In the rows, 128 means zero.
One turn or mirror swaps these rows in pairs. Which row does each one swap with?
k_456: [183 149 119 146 137  86 118 111  95 129 123 127 123 120 143 128 129 143]
k_768: [118 147 152 117  98 143 137 121 126  95 145 158 125 118 129 137  74 162]
k_969: [115 155 128 109 109 138 123 129 108 155 127 142 133 136  93  90 144 100]
k_903: [185 151 115 116 137 100 128 106 104 111 124 153 129 130 151 100 126 157]
k_626: [110 157 134 110 120 132 125 146 116 156 115 149 134 129  89 102 132 111]
k_398: [123 132 143 109 107 133 135 105 134  97 133 156 119 129 141 148  62 150]
k_470: [168 156 101 117 130  95 127 125 106 117 111 134 125  98 157 114 133 164]
k_997: [196 155  94 125 109 116 144  88 109 129 131 143 102 123 133 112 120 147]
k_654: [114 149 131 113 139 141 122 137 105 148 120 141 136 132  90  86 127 102]
k_115: [144 104 110 129 110 153 149 147 138 123 166 131 116 135 105 108 140 105]
k_6: [178 179 121 138 134  81 130 126 116 111 108 141 133 129 128 124 125 136]
k_241: [ 90 148  93 111 124 121 139 123 109 106 165 147  96 145 164 110 119  93]
k_954: [186 129 105 118 137 112 127  92 116 116 129 131 141 120 151 118 113 158]
k_317: [123 144 135 140 113 143 121 121 128 111 145 142 115 105 130 173  70 137]
k_906: [ 98 151  94 114 134 107 153 129 109 103 171 152  90 143 155 111 119 105]
k_112: [132 135 137 106 136 108 115 136 111 138 131 119  62 153 130 107 101  90]
k_111: [132 165 124 146  93 138 153 131 119  95 132 151 119 107 137 152  71 127]
k_324: [137 126 125 122 127 106 135 134 110 133 133 115  58 160 146 104  99 102]
k_272: [179 144  95 134 132  87 132 101 116  96 104 136 113 122 147 110 124 138]
k_39: [ 99 138  84 118 123 122 142 137  97 105 158 159  82 149 160 116 118 111]
k_659: [123 133 160 121 104 125 134 105 126 110 134 127 120 117 135 141  67 161]
k_183: [129 137 133 111 128 112 123 136 125 139 122 129  54 160 143  99 104 103]
k_911: [113 156 133 110 105 134 132 134 134  97 128 138 124  93 126 149  89 164]
k_658: [119 137 136 109 134 106 128 150 110 147 139 130  60 150 127  97 101 102]
k_532: [139  98 113 138 109 160 136 138 138 117 154 129 122 120 113 120 130  89]
k_304: [144 101 112 131 118 150 138 151 125 131 172 128 125 130 118 113 128  91]
k_16: [134 138 150 120 104 159 124 111 126 106 130 132 134 114 136 147  83 167]
k_185: [187 129 123 117 122  98 138  96 101 117 120 142 140 130 138 106 126 157]
k_834: [181 167  93 109 132 112 128 101  99 117 122 121 123 123 148 111 126 161]
k_341: [171 142 109 120 135  96 114 107 106 108 129 126 124 133 159 118 115 174]
k_286: [109 157 148 121 100 137 136 130 140 113 144 131 135 117 144 142  84 167]
k_652: [ 91 138  99 117 148 119 145 129  94 103 159 140 104 138 155 103 109  96]
k_576: [ 99 146  85 115 136 115 151 132  96 100 155 145  94 127 164 115 123 100]
k_589: [111 148 154 134 104 133 134 116 145 106 140 130 132  94 144 145  82 145]
k_172: [145 109 110 122 134 156 147 156 129 132 169 138 113 127 117 107 138  96]
k_551: [105 143  83 122 137 121 140 130 105 109 157 153  91 129 161 111 110  86]
k_464: [122 151 142 112 122 144 122 140 111 149 118 154 125 145  93 102 154 115]
k_273: [114 152 140 122 119 126 127 138 110 149 130 145 122 127  81  96 142  98]
k_50: [148 108 119 128 122 160 144 147 147 129 155 124 120 141 102 117 130 101]
k_130: [118 151 137 143  98 128 136 151 125  91 141 147 106  97 143 156  93 151]
k_540: [140 107 117 140 105 151 127 152 146 124 171 129 117 129 108 111 123  97]
k_943: [125 160 130 113 118 145 137 133 113 162 121 158 128 126  93  93 134 107]
k_258: [116 137 148 140  90 136 139 122 149 100 116 143 127 109 115 144  80 142]
k_343: [133 129 125 124 125  93 112 127 116 131 118 120  58 153 135 102 104  99]
k_952: [185 168 104 126 135 103 113 135 111 118 105 146 112 110 126 124 136 152]
k_982: [148 138 131 122 129 110 111 129 117 131 130 122  54 147 142  93 110  94]
k_553: [182 159  91 119 129  91 119  97 107 120 120 125 118 109 133 108 113 147]
k_606: [122 150 161 132  98 118 144 112 163 115 152 150 113 128 141 145  91 150]

Swapped with k_183: k_115
Swapped with k_997: k_606
Swapped with k_906: k_943
Swapped with k_969: k_241
Swapped with k_185: k_398

